Some points, one per row:
array([11, 10, 39, -24, 3, 3, -49, -18])
array([49, 30, 26, -61, -10, -5, -63, -38])
array([-17, -31, -5, 30, -50, -3, 52, -51])
array([-46, -19, 14, -25, -8, 22, -31, 1])
array([35, -9, 2, 21, -6, 7, 13, 16])
array([10, 3, -6, 7, 16, -11, -3, 2])
array([50, 29, 9, 6, 34, -6, 0, 20])
array([6, -2, -3, -23, 54, 48, -27, 69])
array([78, 22, -18, -20, -43, 7, 13, -46])
array([-2, 0, -48, 18, -83, -40, 66, -71])
array([-26, -23, 24, -47, -43, -2, -65, -53])
array([44, 39, -42, 55, -42, -56, 94, -56])
array([17, 32, 27, -9, 3, -3, -24, -32])
array([-15, 25, -33, 22, -18, -23, 64, -1])
array([55, -31, -19, 38, 10, 49, 40, 41])
array([76, 27, -39, 5, -9, -34, 42, 5])
array([-10, 0, -4, -9, -35, -7, 3, -45])
array([17, 5, 25, -2, 29, -5, -10, 21])
array([-38, -11, -1, -15, -6, 19, -17, 8])
Then 16 other points, each followed by its number:
array([23, 2, -12, 48, -9, -19, 33, -4]) 0
array([14, 11, -9, 4, 19, 15, 5, 21]) 1
array([-48, -9, 32, 18, 30, -12, 1, 15]) 2
array([-39, -23, 39, -19, -42, -15, -51, -64]) 3
array([-9, 9, 26, -4, 14, 26, -25, -17]) 4
array([-60, -21, 39, 12, 23, 30, -35, 15]) 5
array([0, 23, 31, -21, 7, -18, -48, -23]) 6
array([-19, 29, -9, -27, -10, 7, -16, -26]) 7
array([-13, -24, 26, 33, 29, -2, 0, 36]) 8
array([-27, -46, 25, -48, 14, 3, -70, 16]) 9
array([10, -21, 46, -45, 72, 29, -91, 46]) 10
array([-36, -32, -28, 74, 5, -26, 98, 50]) 11
array([-10, 9, 10, 26, 9, -2, 17, -1]) 12
array([-58, -19, 18, 0, 16, 8, -35, 2]) 13
array([-26, 27, -23, -17, -58, -18, 15, -66]) 14
array([-30, -18, 16, -8, -36, -11, -12, -41]) 15
Which of these numbered points is nearest to each point below, ignoring the 3 directions in which the first points spread most? Its number follows each.
array([-106, -39, 7, 3, -33, -48, -19, -17]) > 11
array([-32, -10, 30, -26, 26, -2, -77, 13]) > 13
array([-22, 15, 15, 16, 34, 29, 3, 33]) > 12
array([-4, 28, -44, 23, 23, 2, 35, 54]) > 14
array([-14, -72, -12, 32, 18, 9, 16, 39]) > 9
array([7, -30, -20, 75, -13, -15, 76, 21]) > 3
array([19, 5, 5, 20, 65, 2, 11, 91]) > 11
array([-18, -32, -17, 14, 7, -3, 10, 19]) > 10
array([-11, -15, -14, 0, 24, 2, 3, 33]) > 10
Here are 16 other points, each followed by its number:
array([20, -1, -24, -8, 22, 10, 9, 40]) 0
array([19, 7, -16, 3, -51, -17, 37, -61]) 1
array([-47, -12, 26, 8, 12, -19, -28, -1]) 2
array([-31, -60, 27, 2, 0, -1, -5, -10]) 3
array([-26, -31, -7, 2, -24, 21, 7, 8]) 4
array([73, 10, -23, 0, -34, 0, 36, -23]) 5
array([20, -12, 3, -21, -65, -20, -3, -77]) 6
array([-55, -53, 4, -25, 8, 8, -24, 27]) 7
array([-3, -17, 21, 35, 48, 1, 14, 67]) 8
array([-22, -36, 26, -9, 27, 28, -43, 41]) 9
array([-2, 12, 22, -52, -5, -11, -66, -43]) 10
array([-3, 34, -6, -7, -67, -19, 30, -91]) 11
array([66, 54, -31, -32, 1, -33, 0, -15]) 12
array([-87, -35, -43, 38, -56, -21, 65, -39]) 13
array([-40, 15, 17, -47, 16, 6, -57, 7]) 14
array([-11, -23, 3, -29, -11, 0, -36, -22]) 15
Which of these numbered points is nearest to each point below, ignoring the 3 directions in which the first points spread most? Its number follows each.
array([-50, 12, 2, -18, 0, -21, -14, 3]) > 14
array([-106, -61, 27, 11, 13, 3, -42, 16]) > 2
array([-44, -37, -13, 24, -77, 5, 34, -68]) > 6
array([27, 28, 31, -12, 29, 20, -42, -14]) > 11
array([41, 10, -15, 3, -5, -13, 12, 6]) > 15
array([36, 13, 2, -13, 25, 12, -22, 17]) > 10
array([28, 62, -12, -17, 51, -12, -6, 40]) > 14
array([-27, -40, -23, 51, -19, -4, 43, 23]) > 9
array([-32, -3, 3, 42, -1, -19, 61, 12]) > 8
